Where one turn sends some rows of the set: a few examples, then the rows asked
nuta: [ 1.12  0.25 -0.94 -1.59 -0.19 -2.10 -1.08 -0.56  0.44  1.03  0.56 -2.07]
bima: [-0.84 -0.75 -2.53 -0.04 -0.11 -1.52 -1.15  2.44 -0.34  0.98  0.27 -1.51]
Pagas: [-0.96 -1.25  0.69 -0.34 -1.11  0.90 -1.68  1.18  0.40 -1.13 -0.02 -1.54]
kosaz: [-0.57  2.46  0.06  0.76  0.86 -1.22 -0.13  1.55 -1.19  1.50 -1.83 -2.73]
Temid: [-0.27  1.20  0.85  0.44  0.33  0.92  1.93  2.04 -1.36  1.11  1.33 -1.38]
tebil: [ 0.89 -1.13  0.56 -0.21  0.84 -2.50 -0.08  0.92 -1.75 -1.29  0.08 -1.47]
madop: [-1.33  1.24  2.05  1.69  0.64 -0.84  1.35  2.60 -1.06  1.23  0.32 -2.53]
zulaz: [-0.85  0.16  1.63  0.06  0.56  0.28  1.74  2.44  0.75 -0.29  0.00  0.94]
ziru: [ 0.27  0.09 -0.12 -0.45 -0.51 -3.29 -1.60 -0.10  0.72  1.47 -0.14 -2.65]
lod: [-0.09 -0.02  0.73  2.18  2.00  0.56  0.62  3.15 -0.09  1.11  0.15 -1.98]
pul: [-2.14  0.21  0.14  2.07 -0.16 -0.85  1.03 -0.41  0.89  2.70  0.53 -1.30]
Zodi: [ 0.09  0.43  1.88  0.74  0.73  1.07  1.53  2.27  1.28  0.27 -0.21  0.36]
nizu: [-1.03 -1.02 -1.01 -0.65  0.99 -2.00 -0.33  0.31  1.51  1.16 -2.49 -1.84]
retu: [-1.68 -1.63  1.98  1.40 -1.17 -1.65 -0.33  2.17  0.88 -0.30 -0.60 -0.63]
vigob: [-2.53  0.04 -0.49  1.15  0.33 -1.63  1.40 -0.30  0.79  2.45  0.57 -0.68]
Fanel: [-1.68 -1.48  0.18 -1.16 -0.52 -0.32 -1.46  1.43  0.33 -1.38 -0.18 -1.10]
tapi: [ 1.94 -0.92  0.72  0.29 -0.01 -0.67 -0.20  0.52 -1.80 -1.02  0.54 -1.64]
dil: [-0.86  0.22  1.50 -0.11  1.64 -0.57  1.81  2.46  1.21 -0.05 -0.42  0.80]
liko: [ 0.44  0.30 -0.06 -0.68 -0.09 -3.12 -1.58 -0.30  0.72  1.18 -0.12 -2.93]
Mek: [-0.53 -0.02  1.29 -0.16  0.28 -3.05 -0.57 -0.18  2.62  1.42  0.31 -0.61]
zafas: [ 0.93  0.03 -1.05 -1.54 -0.66 -2.24 -1.04 -0.44  0.41  1.26  0.60 -1.79]
Tosil: [ 1.34  0.31 -0.11 -0.12 -1.26 -1.56 -1.57 -0.45  0.76  1.69  0.37 -2.67]
zodov: [ 0.57  0.98  0.87  0.39  0.80 -0.54  2.13 -1.45 -0.39  1.19 -1.29 -1.77]
nokeb: [-0.66  0.35  2.62  1.29  0.06  0.64  1.20  2.46  0.93  0.07 -0.32  0.06]
firog: [ 0.10 -0.70  0.02  0.96 -0.13 -0.02 -0.86  0.06  1.79  1.77 -2.42 -2.87]
naz: [ 0.57 -0.88 -1.62 -1.04  0.14  0.58  0.06 -0.27  1.25  1.38 -1.49 -1.28]
Gib: [-0.46  2.22 -1.12 -0.73  1.16 -1.09  0.55  1.44 -1.51  1.10 -1.26 -1.59]
vedu: [ 0.05  0.99  1.27  0.69  1.05 -1.45  1.98 -1.12 -0.28  1.19 -1.65 -2.09]
fuzil: [ 0.06  0.89  0.61 -0.02  1.25 -1.41  2.30 -1.27 -0.45  0.92 -1.39 -1.57]
vozo: [-0.95 -0.32  0.06  1.11  2.87 -0.92  0.89  3.41 -0.26  0.66 -0.09 -1.45]
Vome: [-1.70  0.92  0.56 -0.30  1.41 -1.46  2.10  2.54 -1.34  0.73  0.73 -1.16]
Ros: [ 0.13 -0.44 -2.02  0.94 -0.95  0.14 -1.39  2.13 -0.24  1.40  0.50 -1.99]
nif: [ 1.18 -0.94  1.67  1.29  0.24 -1.97 -0.71  0.88 -1.44 -0.81 -0.19 -2.53]
vipi: [-1.77 -1.39  1.05 -0.05 -0.76 -0.56 -1.96  1.61  0.53 -1.16 -0.60 -1.93]
pud: [-0.87  0.44  2.64  1.38  1.14 -0.51  1.17  2.56  1.58  0.29 -0.89 -0.27]
Zuk: [-1.53  0.21  2.28  0.81  0.80 -0.92  1.38  2.71  0.90 -0.21 -0.70  0.32]
Dera: [-1.78  0.12 -0.61  1.24 -0.18 -0.31  1.43 -0.61  0.72  2.59  1.04 -0.50]
kubiz: [-1.37 -1.89  0.48 -0.48 -0.86 -1.11  0.50  1.77  0.36 -0.74  0.21  0.89]
Tavuv: [-0.92 -0.49 -1.33  1.46 -0.48 -1.59 -1.81  2.56 -0.03  1.42 -0.27 -2.66]
kot: [ 0.46  2.49 -0.56  0.28  0.29  0.49  0.30  1.15 -1.31  1.49 -0.96 -2.08]
fuzom: [ 0.05 -0.22 -0.40  0.78  2.33  0.74  1.25  2.93 -0.41  0.66  0.58 -0.93]
nafu: [ 0.44 -0.02  0.41 -1.07 -0.12 -1.52 -0.03 -0.60  2.35  1.29  1.15  0.30]
fova: [ 0.58  0.21  1.66  0.67 -0.66 -1.19 -0.75 -0.48  2.74  1.81  0.72 -0.96]
mazo: [-0.26 -1.57  1.47  0.91 -1.87  0.69  0.02  1.61  0.58 -0.23  0.36  0.02]
nedi: [ 1.41  0.48 -0.04 -0.27 -0.74 -1.51 -1.66 -0.56  0.72  1.48  0.34 -2.95]

Ros -> Tavuv
nuta -> nedi
vedu -> fuzil
Now these:
Temid -> madop
zulaz -> nokeb
Tosil -> ziru
fuzom -> lod
nizu -> naz
nif -> tebil
kosaz -> Gib
kubiz -> mazo
fova -> Mek
dil -> Zodi
Dera -> pul
Pagas -> vipi

